(in the rows, 128 means zero)
T: rows in a few groups, each row roughly a mix of its group's directions:
T (109 x 11):
[[ 73 172 159  92 101 120 127 145 158 115 137]
 [152 129 124 168  71 101 138  97 167 105 145]
 [ 86 131  58 132 153 145 101 148 151 142 118]
 [150 119 118 103 141  81  64 140 143  93 141]
 [135 142 193  92 107 107 109 122 114 126  79]
 [129 126 146 102  94 114 110 117 184 186 114]
 [ 93 141 109 190 136 128  85 124 111  96 101]
 [ 83 157 111 159 112 112  83 158 138  85 140]
 [ 92 126 135 151 101  87  96 111  97 168  90]
 [154 128 137 159 146 136 112 151  74 105 185]
 [107 151 128 143 138 155 102  79 188 155 119]
 [ 92 191  92 145 149 131 118 121 143 154 162]
 [156 150 134 130  99 140 142 113 194 104  84]
 [ 73 161 127 104  98 132  84 103 129 165 133]
 [150 109 152 101 155 133 194 155  94 110 120]
 [ 90 182 102  91 129  99 142 138 120 172 136]
 [192 128 128 130 142 148 124  86 155 121 176]
 [157  75 148 115 148 128  90  90 147  87 131]
 [155 149  74 140 121 167 132 131 178 127 164]
 [170  77 158 162 103 126 146 110 133 121  87]
 [ 99 145 123 124 182 108 154 129  77  94 105]
 [154 137 173  99 154 160 104 164 144 175 131]
 [ 91 115 144 143 127  78 124 186 144 164 114]
 [ 98 120 117 168 144 155 178  91 157 162 128]
 [ 72 160 110 129 115 143  97 101 151 176 115]
 [106 183 116  71 108 116 136 129 144 108 166]
 [124  93 158 200 137 119 108  95 121 135 109]
 [157 115  85 152 177 130 126 116 172 119  88]
 [129  89 125  65 148 117  81 109 150 133 107]
 [108 100  77 185 135 133 111 137 118  86 113]
 [105  86 109 174 146  98  82 145 109 156 132]
 [128  91 146  86 113 102 167 113 143 115  73]
 [ 97 102 112 171 144 161 112  85 176 126 118]
 [ 93 198 130 144 100 140 120 108 136 169 137]
 [132 127 164 119 170 142  76 173 103 150 108]
 [115 102 168 169 134 110 140 140 181 127  84]
 [139  86 127 133 139 110 107 113 135 169  59]
 [149 106 159 150 120 173 162  77 103 154 136]
 [ 91 118  98 110  99  90 132  97  87 145 169]
 [ 97 139 117 159 135 152 100 100 160 183  94]
 [116 121 152  85  95  89 117  93 109 150  82]
 [ 70 122  97 151 105 127  85  97  95 143 123]
 [152 128 184 104 136 129  79 152 123 174 115]
 [175  87 159 105 134 115 132 151 113  74 145]
 [117 113 146 166  86  95 103 127 113 183 101]
 [148 133  93  99  81 123 152  79 138 152 164]
 [144 111 162 149 116  95  67 134 125 142  81]
 [100 186 165 110  89 141 128 147 134 161 151]
 [124 162 109  65 128 107 177 159 128 145 126]
 [ 64 170 102 147 111 152 144 118 157 148 141]
 [123 169 120  96 152 181 164 151 136 103 159]
 [142  68 102 110 151 117 119 142 131  66 125]
 [154 187  80 107 112 130 165 116 156 138 127]
 [ 61 163 100 158 154 141 126 147 155 112 127]
 [160  73 155  98 129 123 143 151 129  80 102]
 [146  95 156 153 152 134  92 141  67 101 141]
 [124 161 171 158 102 138 164 124  98 177 145]
 [103 162 112 169 124 149 123 165 145 176  91]
 [123  78  89 184 169 121 117 138 113 139 122]
 [112 147 148  71 116 140 150 120 177 157  93]
 [106 178  98 106 123 130 178 111 162 163 127]
 [141 150 116  54 111 105 144 116 146 166 146]
 [ 97 105 131 152 121 144 111 190 179 107 129]
 [135  95 153  95 181 120 146 159 118  81 142]
 [150 132 122  65 159  76 128 145 112 100 129]
 [ 93 152 120  64 130 131 143 104 173 150 145]
 [140 178 142 149 140 157 137 128 198 143 122]
 [173 142 129 162 152 159 130 148  99  76 155]
 [146 166 172  77 128 132 145 114 165 161 143]
 [125 175 164  83  84 129 150 113 155 103 119]
 [180 139 182 109 115 133 124 129  96 141 172]
 [116 100 160 120 134  95  79 134 107 173  88]
 [ 85 175 118  98 153 162 124 163 127  90 120]
 [129  48 166 111 143 143 122 102 140 123 131]
 [107 137 130 131 130 132 106  57 134 185 118]
 [151 109 143  95 134 136 163 188  88 100 121]
 [164 116 168 186 140 152 147 149 133 159 102]
 [117 157 126 109 111 133  86 118 163  67 160]
 [147 134  96 178 165 146 144 118 182 118 104]
 [101 132  82  90 129 113 141 105 143  74 162]
 [143 132 140 117 114 102 187  92 133 181 104]
 [137 138  83 109 102 121 145  86  75 104 156]
 [112 129 120 172 127 107 104 189 179 132 133]
 [105 149 109 158 142 154 118 131 172 180  87]
 [143 170 163 115 130 153 155 139 111  62 129]
 [156 130 115  73  96  80 127 167 148 131 109]
 [150 147 102 131 145 168 143 180 138  75 148]
 [174  92 135 114 124 105 115 135 195 102 131]
 [125 133 124  76 133 125 140 102  52 120 117]
 [135 148 105  87 148 103 129  90 126 189 102]
 [ 97 197  92 149 146 130 126 116 115 158 152]
 [165 115 142 163 153 144 149 140  88 109 185]
 [179 119 156 135 122 112 134 121 102  66 162]
 [154 141 130 141 167 163 138 106  67 104 157]
 [138 105 137  89 123 125  87 160 144  63 139]
 [115  97 145  76 101  97 130 164 174 148 119]
 [118 179  90  83 125 100 172 142 119 141 141]
 [126 144 181  92  90 111 157 104 155 122  93]
 [175 116 128 193 156 135 153 142 126 140  94]
 [177 126 131  99 108 100 180 159 154 150 116]
 [113 122 160 160 140 144 172  95 118 187 142]
 [194 145 147 143 134 170 118 149 172 131 139]
 [133 147 133 169 146 162 195 112 141 158 142]
 [107 113 140 214 137 160 118 121 140 123 124]
 [159 113 115 173 150 156 176 134 153 114 170]
 [156 107 124 130  97 132 114 101  88  85  73]
 [176 113  99 189 113 116  93 120 118 111 146]
 [171 116 121  79 115 116 139 183 130  90 117]
 [ 92 200 117 119  89 126 127 149 121 122 157]]

which group is each row in? (one row of each group first):
[ 99 138  93 191 124 138  91  88 122 138 111]
M
[152 128  94 186 149 140  89 151 117  87 123]
C
[183 121 137 146 106 119 183 151 161 157 119]
Q

[108 210 126 132  99 127 135 135 124 164 138]
M
[126 111 151  87 150 178 178 148 124 119 161]
Q
[122 173 148 132 129 149 126 128 166 196 104]
M
[108 178 114  83 152 175 135 154 123  98 126]
C
[146 131  89 115 103 122 161  82  84 107 163]
C
[134 103  62 123 111 117 128  85 146 164 104]
C
[144  65 171 159 130 146 128 135  99  98 106]
Q
[148  58 167  95 106 139 124 123 145 107 114]
Q
[108 147 150  76 163 149 144 141  75 111 107]
C
[174  98 182 140 123 107 105 120 124 155  87]
C
[ 83 156  71 152 139 146 138 117 174 135 117]
M
